[134 106  96 173  94] : q_568
[176 105 102 158 128] : q_545
[148 176 115 136 168] : q_994
[148 164 106 151  81] : q_829
[168 178 128 124 147] : q_475
[159 136 105 175 179] : q_378
[137 153 111 154 102] : q_790
[173 168 125 125 158] : q_834
after: [154] => [102]
after: [96] => [173]
after: [151] => [81]
after: [137] => [153]
after: [159] => [136]
asked: [148 164 106 151  81] => q_829

[ 96 115 109 117 113 131  93  97  81] : q_167
[119 122 117 119 126 119 149 100 130] : q_378
[113 120 133 119 108 104 139  80 132] : q_43
[110 112 111 104 125 112 115 113 101] : q_861
[132 120 127 134 125 145 153 149 140] : q_994
[132 137 140 154 118 150 145 121 148] : q_834
after: [139] => [80]
after: [133] => [119]

[103 161 107 152 109 166 131 132 160 111]  q_43
[103 161 107 152 109 143 110 132 110 111]  q_861
[103 161 107 152 109 124 110 151 110 111]  q_475
[110 161 107 152 109 166 110 132 110 111]  q_568
asked: [103 161 107 152 109 143 110 132 110 111] => q_861
asked: [103 161 107 152 109 124 110 151 110 111] => q_475
asked: [103 161 107 152 109 166 131 132 160 111] => q_43
after: [160] => [111]
after: [124] => [110]

[150 121 162 150 150 149 158 153 112 149 149 152 161 113 148 140 164 151
 164 149 149 148 161 149 160 147 150 154 162 159 112 164 148 165 113 160
 164 156 163 162 150 149 150 149 163 164 161 164] = q_653
[163 121 113 164 163 161 116 117 118 160 163 121 112 118 158 123 109 120
 110 162 161 119 114 162 112 159 163 118 111 114 118 111 159 110 118 114
 111 118 112 111 163 161 162 120 112 111 113 109] = q_861
[119 124 178 117 119 120 173 170 123 120 118 162 179 123 122 152 182 163
 181 119 120 163 177 118 178 119 118 168 180 175 123 180 121 182 123 175
 181 168 178 180 119 119 120 163 178 180 178 183] = q_43
[ 95 132 141  94  95  97 140 140 136  97  95 136 142 136 100 134 143 137
 142  96  97 138 140  95 142  98  95 139 142 141 136 142  98 143 136 140
 142 139 141 142  95  96  96 138 141 142 141 144] = q_475
[117 125 175 117 118 119 171 166 124 118 119 161 174 124 120 150 176 163
 176 118 117 161 175 119 173 120 117 167 174 172 124 176 118 176 124 174
 176 167 175 175 117 119 117 161 175 176 174 176] = q_790
[109 118 162 108 108 108 158 153 109 109 107 153 162 110 111 136 166 151
 165 108 109 146 160 107 161 107 108 154 163 159 108 164 109 166 110 159
 165 156 162 164 109 108 110 148 163 164 161 167] = q_378
[117 125 177 116 117 117 171 166 123 118 116 160 177 123 120 150 181 162
 180 117 117 160 175 116 176 117 117 166 178 173 123 179 118 181 124 174
 180 167 178 178 117 117 118 161 178 179 176 181] = q_545
[162 123 115 164 162 159 115 114 120 160 161 119 113 120 158 120 113 116
 114 160 161 115 116 161 113 158 163 115 113 114 120 115 159 113 121 116
 114 117 116 113 162 159 160 116 115 114 115 112] = q_568
[118 124 175 117 119 120 172 170 121 179 119 163 175 122 119 152 175 164
 174 120 118 164 174 119 175 121 116 169 175 173 122 174 119 175 121 173
 175 166 173 175 118 120 119 164 173 175 174 176] = q_167
[107 119 159 106 107 108 154 150 113 107 107 147 158 114 110 136 161 148
 161 108 107 144 158 107 157 108 106 151 159 156 113 160 107 162 114 156
 160 151 159 159 107 108 108 145 159 160 158 161] = q_829
asked: [119 124 178 117 119 120 173 170 123 120 118 162 179 123 122 152 182 163
 181 119 120 163 177 118 178 119 118 168 180 175 123 180 121 182 123 175
 181 168 178 180 119 119 120 163 178 180 178 183] => q_43
asked: [162 123 115 164 162 159 115 114 120 160 161 119 113 120 158 120 113 116
 114 160 161 115 116 161 113 158 163 115 113 114 120 115 159 113 121 116
 114 117 116 113 162 159 160 116 115 114 115 112] => q_568

[ 89 126 101 113 169  88] -> q_790
[158 122 144 140  99  93] -> q_829
[167 111 143  94  90 170] -> q_568
[111 158 112 158 143 170] -> q_861
[111 158 128 158 143 112] -> q_43
[109 158 128 158 143 170] -> q_653
after: [89] => [126]
asked: [111 158 128 158 143 112] => q_43
after: [113] => [169]

[106  95  81 169 106 168  83 107] = q_475
[ 82  83  79 143  87 176  96 168] = q_653
[ 85 154 127 158 162  87 146 106] = q_834
[ 83 107  81 169 163 165  86  82] = q_994
after: [79] => [143]
after: [143] => [87]
after: [165] => [86]
after: [96] => [168]

[115 141 105 106 110 113 123 112 135 137 142 141 145 155 159 124 135 144
 150 162 132 146 146 143 145 148 111 129 118 162 117 116 115 113 115 115
 118 134 108 107 107 155 154] = q_829
[108 117 114 120 118 113 112 125 120 118 110 106 106 112 117 136 131 106
 106 108 119 118 129 138 103 140 144 134 125 134 157 151 151 155 161 154
 149 142 142 147 145  77 123] = q_653
[138 140 142 145 138 125 109 149 113 119 118 112 111 117 120 114 151 106
 106 112 120 114 110 107 113 110 144 127 139 100 138 140 141 142 151 154
 152 110 150 151 162 117 104] = q_475
[116 115 120 113 105 105 110 110 117 112 108 106 107 111 118 150 111 140
 142 136 120 148 151 154 114 151 113 147 128 164 140 138 145 146 141 126
 111 152 110 116 119 107 117] = q_790
[140 119 158 158 152 150 149 126 160 150 144 140 144 146 139 112 126 106
 110 119 129 114 111 113 134 116 134  90 140  98 116 114 112 107 106 107
 111 113 127 138 137 156 141] = q_43
[137 121 152 158 156 151 148 135 161 158 147 140 142 142 145 112 126 108
 107 114 128 116 113 111 136 118 118 104 140 103 112 114 114 111 107 107
 110 117 117 129 134 159 149] = q_378
[159 136 150 156 161 152 147 149 137 143 147 138 117 107 107 114 135 116
 112 114 132 118 114 108 125 110 130 107 131  81 104 111 111 114 121 131
 140 113 142 143 144 144 110] = q_167
[120 136 114 113 118 120 116 108 104 106 112 115 113 110 106 148 109 112
 120 129 124 141 142 143  98 153 148 146 116 148 156 154 153 145 137 142
 147 149 141 117 108  98 108] = q_834
[144 129 132 117 107 108 115 142 118 113 112 117 120 116 108 124 123 112
 115 115 128 110 108 109 111 119 149 132 122  97 139 148 152 159 155 152
 150 124 151 151 144 110 102] = q_568
[113 115 120 119 113 106 107 107 116 116 111 107 106 107 112 150 121 137
 142 137 118 144 150 153 108 153 118 144 131 161 150 143 139 141 145 145
 126 151 107 110 119  98 117] = q_545
[115 136 129 135 137 143 143 139 153 159 149 144 146 158 162 124 111 140
 143 143 133 136 116 107 163 114 121 129 131 147 118 117 114 107 104 107
 112 112 112 109 105 152 155] = q_861
[113 137 104 110 115 115 111 109 106 107 110 115 127 132 137 142 131 142
 148 157 119 149 150 152 116 155 112 143 117 179 146 145 127 113 106 109
 117 148 113 111 116 120 130] = q_994
asked: [116 115 120 113 105 105 110 110 117 112 108 106 107 111 118 150 111 140
 142 136 120 148 151 154 114 151 113 147 128 164 140 138 145 146 141 126
 111 152 110 116 119 107 117] => q_790
asked: [113 115 120 119 113 106 107 107 116 116 111 107 106 107 112 150 121 137
 142 137 118 144 150 153 108 153 118 144 131 161 150 143 139 141 145 145
 126 151 107 110 119  98 117] => q_545
asked: [144 129 132 117 107 108 115 142 118 113 112 117 120 116 108 124 123 112
 115 115 128 110 108 109 111 119 149 132 122  97 139 148 152 159 155 152
 150 124 151 151 144 110 102] => q_568

[121 120 118 140] = q_545
[160 132 133 154] = q_994
[102  95  98 116] = q_790
[160 120 119 151] = q_861
[169  89 111 102] = q_475
[159 113 147 134] = q_378
[153 144 152 142] = q_653
after: [111] => [102]
after: [98] => [116]
after: [132] => [133]
after: [119] => [151]
after: [95] => [98]
after: [121] => [120]
after: [153] => [144]

[139  95 140 118 129 132 117 124 144 144 124 112 105  92 140 100  85 120
 113 108 139 106 114 131 102 133 166 142 142 123 108  74  95 109 150 134
 142 131 139 127 152 140 124 113 144 130] = q_994
[139  95 140 118 129 132 117 124 144 144 124 137 105  92 140 100  85 120
 113 108 139 106 114 131 102 133 166 142 142 123 108  74  95 109 150 132
 142 131 139 127 156 140 125 108 146 130] = q_829
[139  95 106 118 129 132 117 124 144 144 124 137 105  92 140 100  85 120
 113 108 139 106 114 131 102 133 166 142 142 123 108  74  95 109 150 132
 142 131 139 127 152 140 124 113 147 127] = q_653
asked: [139  95 140 118 129 132 117 124 144 144 124 137 105  92 140 100  85 120
 113 108 139 106 114 131 102 133 166 142 142 123 108  74  95 109 150 132
 142 131 139 127 156 140 125 108 146 130] => q_829
asked: [139  95 140 118 129 132 117 124 144 144 124 112 105  92 140 100  85 120
 113 108 139 106 114 131 102 133 166 142 142 123 108  74  95 109 150 134
 142 131 139 127 152 140 124 113 144 130] => q_994
after: [112] => [105]

[115 133 148 121 132 145 106 123] : q_545
[101 128  82  95 108 114 106  86] : q_568
[ 93 134  87  90 108 115  99  81] : q_43
[170 132 147 156 145 131 173 171] : q_861
[168 133 142 154 142 129 171 169] : q_653
after: [134] => [87]
after: [90] => [108]

[140 153 125 124 115 146 104 153 134 125  98 140 121 117 141 127 112 124
 131] : q_378
[158 138 135 126 134 140 133 150 127 136 132 115 118 123 146 133 134 130
 114] : q_994
[ 88 117 133 139 136 112 135 114 119 123 137 135 151 139 111 124 126 117
 134] : q_568
[158 138 135 126 134 140 133 150 127 142 145 140 121 117 141 139 116 142
 141] : q_653
[158 138 135 126 134 140 133 150 136 142 145 105 108 134 126 135 140 130
 101] : q_545
asked: [158 138 135 126 134 140 133 150 127 142 145 140 121 117 141 139 116 142
 141] => q_653
asked: [158 138 135 126 134 140 133 150 127 136 132 115 118 123 146 133 134 130
 114] => q_994
asked: [ 88 117 133 139 136 112 135 114 119 123 137 135 151 139 111 124 126 117
 134] => q_568

[128 129 126 129 123 129 126 129 128 129 124 129 122] = q_167
[130 135 127 130 127 131 129 130 131 127 129 124 124] = q_545
[126 121 123 128 129 126 129 127 130 128 128 127 140] = q_834
[128 129 126 129 123 129 126 129 125 129  91 131 180] = q_653
[129 125 126 128 132 129 130 127 127 132 123 129 124] = q_378
asked: [129 125 126 128 132 129 130 127 127 132 123 129 124] => q_378
after: [121] => [123]
asked: [128 129 126 129 123 129 126 129 128 129 124 129 122] => q_167
asked: [126 121 123 128 129 126 129 127 130 128 128 127 140] => q_834
asked: [130 135 127 130 127 131 129 130 131 127 129 124 124] => q_545

[169 137  81 129 126 120  88]  q_167
[133 105 161 127 113 163  96]  q_994
[158 136  90  97 163 102 112]  q_378
[137 132 136 118 118 133 128]  q_653
after: [132] => [136]
after: [81] => [129]

[108  87 117 145 115 127 140 120  99] : q_167
[146 120 142 160 143  93 113 118 106] : q_834
[115  84 117 148 119 120 138 117 100] : q_653
[ 93 104 121 140 107 141 144 128  97] : q_43
[131 116 115 118 115  87 104 102 144] : q_545
[141 163 112 148 162 124 141 126 109] : q_378
[140 140 163 114 117  97 112 109 149] : q_829
[123 150 157 149 124 124  95 153 114] : q_790
[145 109 105 108 135 152 119 149 161] : q_568
[146 123 143 160 143  94 112 119 106] : q_994
[103 123 125 133 106 142  92 161 125] : q_475
[121 131 154 109 117 156 169 120 132] : q_861
asked: [140 140 163 114 117  97 112 109 149] => q_829
after: [116] => [115]
after: [113] => [118]

[140 158 125 138 132 134 143 145] = q_994
[126 126 132 125 122 128 119 122] = q_790
[140 152 133 142 132 126 140 147] = q_378
[122 100 141  73 143  82  84  75] = q_834
[121 133  80 122 125 116 112 121] = q_653
after: [84] => [75]
after: [128] => [119]
after: [152] => [133]
after: [73] => [143]
asked: [126 126 132 125 122 128 119 122] => q_790
asked: [121 133  80 122 125 116 112 121] => q_653
after: [119] => [122]

[136 110 130 130 118 104 136 127 118] = q_167
[129 148 111 134 112 133 129 125 176] = q_378
[121 144 142 124 134 139 123 132 135] = q_790
[145 124 145 125 120 108 117 129 152] = q_994
[123 143 137 126 130 134 131 132 129] = q_568
[123 126 133 132 120 126 127 136 117] = q_861
[135 137 121 133 134 131 118 141 165] = q_545
[105 149 127 124 118 126 139 133 119] = q_475
[132 118 123 128 126 125 110 130 138] = q_829
[122 132 132 130 144 135 106 150 106] = q_653
[123 126 118 132 120 126 127 136 116] = q_834
[106 123 131 136 143 126 150 132 100] = q_43
asked: [129 148 111 134 112 133 129 125 176] => q_378
asked: [106 123 131 136 143 126 150 132 100] => q_43
asked: [121 144 142 124 134 139 123 132 135] => q_790
asked: [123 143 137 126 130 134 131 132 129] => q_568

[115 123 122 118 135 111 116 136  88  85 147  85  84  89 134 150  84] : q_167
[115 123 122 118 135 111 116 136 118 132 130 112 112 106 126 137 119] : q_861
[145 140 129 141 157 143 142 151 147 128 154 145 153 144 132 161 141] : q_829
after: [129] => [141]
after: [143] => [142]
after: [137] => [119]
after: [126] => [137]

[114 126  80 130 132] : q_545
[129 128 130 128 128] : q_167
[133 129 146 127 126] : q_861
[118 126 130 128 128] : q_994
[129 128 131 127 128] : q_790
[118 126  91 130 131] : q_568
[118 126  92 130 131] : q_829
[125 127 107 129 129] : q_475
[116 127  88 130 131] : q_653
[118 127  92 128 131] : q_834
asked: [125 127 107 129 129] => q_475
after: [133] => [129]
after: [125] => [127]

[110 110 112 111 110 110 111 124 112 110 110 112 118 109 116 117 117 116
 116 111 110] -> q_167
[110 110 112 111 110 110 111 112 112 110 110 112 110 112 112 110 111 110
 112 112 112] -> q_790
[111 110 110 112 112 110 111 111 108 113 111 108 113 110 112 109 112 112
 111 110 110] -> q_834
[108 146 103 116 127 132 106  92 134  99 131 128  92 116  94 153 109 124
  88 112 107] -> q_475
[104 117 149 109  90 123 133 119 149  92 115 155 111 146 116 126  97  94
 123 139 146] -> q_653
after: [126] => [97]
asked: [108 146 103 116 127 132 106  92 134  99 131 128  92 116  94 153 109 124
  88 112 107] => q_475
after: [90] => [123]
asked: [110 110 112 111 110 110 111 124 112 110 110 112 118 109 116 117 117 116
 116 111 110] => q_167

[110 144 112 110 109 111 111]  q_378
[109 138 111 109 109 110 109]  q_568
[110 111 111 110 109 111 110]  q_475
[110 139 152 106  84 135 120]  q_834
[109 117 110 111 110 116 117]  q_790
[130 103  84 136 160 102 118]  q_653
[108 141 160 102  73 138 117]  q_861
[110 111 112 110 109 111 111]  q_167
after: [139] => [152]
after: [144] => [112]
after: [103] => [84]

[163 174 139  87] -> q_378
[112 147 155 164] -> q_790
[163 165 175  87] -> q_43
after: [174] => [139]
after: [175] => [87]

[123 123 122 131 122 127 131] : q_568
[125 127 115 126 123 123 132] : q_545
[133 133 117 123 129 124 130] : q_43
[133 137  87 118 126 125 125] : q_829
[120 131 120 124 116 116 137] : q_378
[129 125 124 127 141 139 123] : q_994
[128 128 140 129 119 120 135] : q_790
[138 125 109 126 141 141 129] : q_167
[122 129 130 130 122 122 129] : q_653
asked: [123 123 122 131 122 127 131] => q_568
after: [140] => [129]
asked: [125 127 115 126 123 123 132] => q_545
after: [117] => [123]
after: [119] => [120]
after: [138] => [125]

